Rotation paths and how fast each direction turns (degrees per step)
Each turn is a multiple of 5 degrees from 10 to 175, or 0.
Each row of a path follows its step; steps can be skipped.

step 1: [-18 -13   0  -8  53  -1  18  -2  -1   3 -10   8 -12 -19  -3 -12   8  -8
 -16  -8   7  -3 -33 -14  38 -25  -7  13   4   1 -14  10   1  -4   0   8
 -17  17   7  14  -3]
step 2: [ 16 -15  -1   2  27  12   9  21 -17   5  -3  -3 -20  13  -3  -4   6   0
  34   6 -11  13   4 -19  17  -3   1  -4   8   7  22   3  16 -41  -1  37
 -35  -7  -5   0   3]
step 4: [ 10 -33  -6 -18  11   7  -7  24  19 -21 -17   7 -29 -21   7 -12  23  15
 -10   5  -1  30 -17  -3  16 -11   1  -5  11 -13   5  -2  22 -12 -21  12
   0  20 -15 -18  15]
step 5: [ 22   2  -1 -12  30  13  12  15  16   1   6  22   1   1  19  17   2 -37
  26  -6   0  16  -4  18  27 -10   6 -34 -16  -3  -6 -13 -13 -12 -17  18
   0  -3  -1  -7  18]
step 6: [  0  -1  -7 -10  30   9 -20  24  41  17 -28   1   0 -21  -6  -9  -5 -33
 -14   3  -4  -6   2 -17  11 -27   2  21   3   3  17 -13  -7   5   4  22
  -5   2 -17  -8  12]
step 13: [ 20   0 -26  -1  16   7 -19 -20 -22  -7  11  22 -27  -3   6  12  -4   9
  -1   9  14  14   4 -13  29   7  -9  -3  -9  -5  35 -14  11 -14  -7  15
 -13  -6   8 -34 -24]
step 15: [  3 -13 -27  12  14  -2 -12 -17   6 -16   0  -3 -19  -7   0 -18 -13  17
   3  24  23  -5 -15 -39  16 -28 -12  25  30  -9  -2  13  14   2  -3   0
  -3   5  -9 -25  12]
step 17: [-27  -7 -17 -13  34   6 -10 -11 -10   4 -27  18 -13   9 -16 -23  -4 -13
 -24 -12  28 -19 -10 -18  31 -17  -5   2 -10 -22   9   2  -9   4 -10   5
   7   2   1  12  11]
step 18: [ 10 -23  -3 -14  25  20  22 -26 -12 -15 -10  18 -10   4  -1  -2   2   6
   1   3  -5  18 -15 -29  31   5   5   9   3   1  -6  13   9 -38  18  19
 -30   9  -3   0   6]
Directions:
[  0   7   7  -1   3  -6   7  -3 -13  -9 -10   8  -8   3  -6   1  -4   3
   1   3   9  -1   2  -6  -1  -4  -4  -1   3   3  -1   4   6   2   5  -2
   1  -4   6   0   4] | 20
[ -8  -2 -14  -1  -8   9   6  -8  -3   1  -2   6   8   5 -11   3  -5   0
  -6   7   1  -1   0   2   1   6   1   2   4  -3  -4  -1  -3  -5   2   0
   4  -3  -1  -7   4] | 10
[ -8   0   6  -2 -10  -2  -8   2  -2  -7  -1   3  -4   4   0  -4   8  10
  -6  -5   8   0  -3   9   7   5   3  -8  -4  -6   5  -5   0   2  -5  -1
   1   0  -2  -3   4] | 85
[  0  -2   2   6   3  -1  -1  -2   4   1  -7   9   3   9  -4  -2   2  -3
  -5  -5   0  -5  11   3  -5 -10  -3   6  -3  -3   1  -5  -2   4  -5  -5
  -2  -4 -12   9  -2] | 130
[  2  -6   1   0  -1   3  -2   5  -4 -14   3  -9   7   2  -3   2   3   6
   5  -2   1   0  -1  -8  -8  -2  -6   3  -2  -1  -3  -4  -8   8  10   5
   0   0  -9  -4   5] | 90

step 6: [ 20 -16 -11 -10   4 -14   4  -2 -12 -15  12   9   0   5   0  -3 -30   6
  18   2  -5   1   2 -16  -7   3   2  20  49   5   8  20 -12  15 -20  12
  13  23  11 -31 -12]
step 7: [-14 -23  -1 -18  11  24  -7   0   3 -30  -4 -18 -19   1   7 -21 -19  -5
  19  10   4  20  20 -20  26  29   4  16  -4   5  -5   2  11  -6   1 -23
  29   9  11   3  -8]
step 8: [-16   8 -23  12   1 -16  12  12   0  27   7  -3 -26   0  23 -20  15  13
   2   7  15  -4  -6   6  18  27  -4  25  10   1   0  -1  -8   0 -20   8
  36 -20  17  31   6]
step 10: [-15 -26  -8 -23 -15 -15   7  28 -14 -33   0  11   0  21 -33 -23  19 -13
  -3  20  -2 -22   8   8   8  -9  24  -1  11  12  12   2  -5  -5 -18  12
   1  14  14  -6  -5]
step 12: [  5  -4  -3   2  -1   7  17  -4  27   4 -29   1  -9   3   2 -31 -33   5
  -9 -13  16  -7  20   6  16  26   0  15  -7 -14   5 -13 -15  24   1  24
  -8   6  32   8  23]
step 13: [  6  13  -2   3   9 -13  20  -1  -7  -9  -5  19  19  26   5 -28 -13  16
 -16 -15  14 -27  18   1  -8  29  18  15 -19  20   8   1   2 -10  -5  -1
  24  -4 -35   9  -2]
step 15: [ 17 -22  -8 -15 -16 -33 -13 -10 -13 -16  -7  20  -9  -7   0  15   3 -12
 -38  -1   8   3 -17 -13   0  21  17   2  10 -31  13   7 -23   1   5   7
  15   7   6 -13  28]
step 16: [ 13  12 -23 -18   3  22 -15 -11  13 -29 -45  -9 -11  -5  16  -7  -7   3
 -29 -13  -1   6  -1   1  17   1  25   0  -1  16  11 -21 -18  -5 -25 -12
  -1   0   1 -19  -4]
step 18: [ -4   6   9  29  -3   3   8  -3 -10   0 -23  12 -30  27  -7  -4   9  20
 -19 -11  33   5 -27   1 -25  -2  -4  -1   4   6 -11   8   7  -5   4  18
 -15   1 -25  -5  30]
Directions:
[  6   0   3   0  -2  -7   6   2   4  -1   7   1  -2   1   5  -3   6  -5
  -2  -9  -7  -1   1   2   5   3  -1  -1   9   6  -4   6  -3   3 -13   6
 -11  -1   7   6  -2] | 170
[  2  -7  -3   1   9   1   2  -3  -1   4   2  -2   6  -3  -1  -3  -5 -11
  -8   4   6   2   0  -2   3   2   0  -3   7   2  -7   4   8   4  10   6
  -5   9   2  -1  10] | 130
[ -3   5 -17   1   5  -3  -2  -5  -2   2   5  -5  -2   6   0  -2  -1   5
   1  -3  -2   1   2  -5  -3   3  -3  -7   0  -3   3  12  -4  -3  -5  -3
  -5   2 -11  -4   5] | 155

step 2: [  7  -6   8  14  20  -5   1 -17 -30  11  23 -13 -10   0 -25   3  16   8
  -8  19 -13  15  -8  20  15 -15  10  16 -19 -22 -12  19   9 -23   0  -6
   3   1 -29 -44  16]
step 3: [-10 -18  17 -25   5   0   1  13 -20   9 -17 -13 -14  11 -44 -11  17   1
   2  -6   8   3  15  40   8   3  -2  -7   2  -3  -9   1  42  -2 -36   6
  12 -13  13   8   8]
step 4: [-27  15  23  -8  15  14 -18 -26 -18  -3  -9 -16  20  17 -18 -25 -16  23
   0  21  -2  14  -4   2  -4 -22  10  -7 -18 -12  24  32  19 -16  11  13
  20   9  15   4  -3]
step 6: [  2   5  14  -5   2 -15  14 -22 -33  -7 -20 -33  -4 -18  -9   5  34  21
  -6  12 -10   1 -14  29   7 -22  18  21 -11 -16  -1  13  22  -9   7 -21
 -18   7 -12 -12  -5]
step 11: [ -4 -16  22  -8  12  -8  13  -5 -32 -25   3 -26 -26  15 -27 -23  25   7
  -3   8  -3   7  -3  -2 -16   3   4  28  -4 -19 -24  20  -1 -22 -23 -17
   9  -8  10  19  11]
step 12: [ 10   1  10  -4 -27  13 -27  -1 -16  -5 -32   6  -8  -6 -22 -28   5  27
  22  -7 -19  -3  -1  33   1 -14  34  -1  -7  -7  10  20  12  -1   3  12
  35   0   6  12   0]
step 16: [ -8   2  11 -19   1  -2  -1   4  -9  -7 -13  -8 -36 -11 -37 -14   1  27
  -2 -12 -29   3   9   8  -1   8  15 -14   0 -13   1  43 -15  -2  -8  26
  37   0   4  12   4]
step 17: [-11   6  19   9 -16  23 -18 -25 -17   8 -11  -6  11 -18 -17 -16  10  27
 -27  -1 -27 -15  18   6  -8 -22  13  28 -15 -24  -8  10  25  -7  -6 -18
  -5  15 -16  -5  -3]
step 18: [  7 -18  -3 -11  20  -5   8  -1   8   6 -11  15 -11   6 -15 -24  32  17
  14   7  -8  33   5  19  25 -12   7 -19 -21 -15 -11  24  29  -5 -17  -8
   3  -2 -34 -23   8]
Directions:
[ 11   0  -3   7  -5   0 -12   1   0   1   2  -4   1  -5  -1  -4   6  -1
   2  -5  -9   4   1   8   0  -1   4   7   0   0 -10  -3  -5  -7  -4   7
  -5   1  -8   4   4] | 70
[ -4   0   1  -2   3   2  -2  -1  -9 -11  -4  -9   9  -5   2   5   4  -9
  10   3   9   8   2   3  -8   4   3   4   2   4   5  -2   0   1   4   3
   0  -4  -6  -1  -2] | 20
[  3  -2   1  -3   5   5 -11  -4  -1   4   5   1   1   7  -3  -1   2  -5
 -12   5  10  -7   3  -1 -12  -4  -2   6   4  -5   1   3  -5  -2   4  -7
  -5  -2  -3   0   6] | 170
[ -7   8   5   6   4   5  -4   4  -1   4 -11   8  -2  -1  -3  -4   2  -9
  -3  -9   0  -1  -1  -7  -2   2   3   2  -2   0  -5   4   1  -2  13  10
   4   1   5   2  -3] | 90
[ -1  -4  -7   5   8  -4  -3   2   9 -10  -3   2  -4   3  -8   4  -1  -3
   5   2  -2   7  -2  -5   2  -2  -8   3  -6  -9   0   9  -8   5  -3   2
   5  -6  -1  -2   6] | 160
[ -2  -9   4   4   1  -3   5   8   2   0  -4   4   1  -3  -1  -5   4   7
  11   0  -3 -11   0  -4  -1   1   5   8   1   1   3   2  -2   1   9 -11
   0   5 -10   3   5] | 65
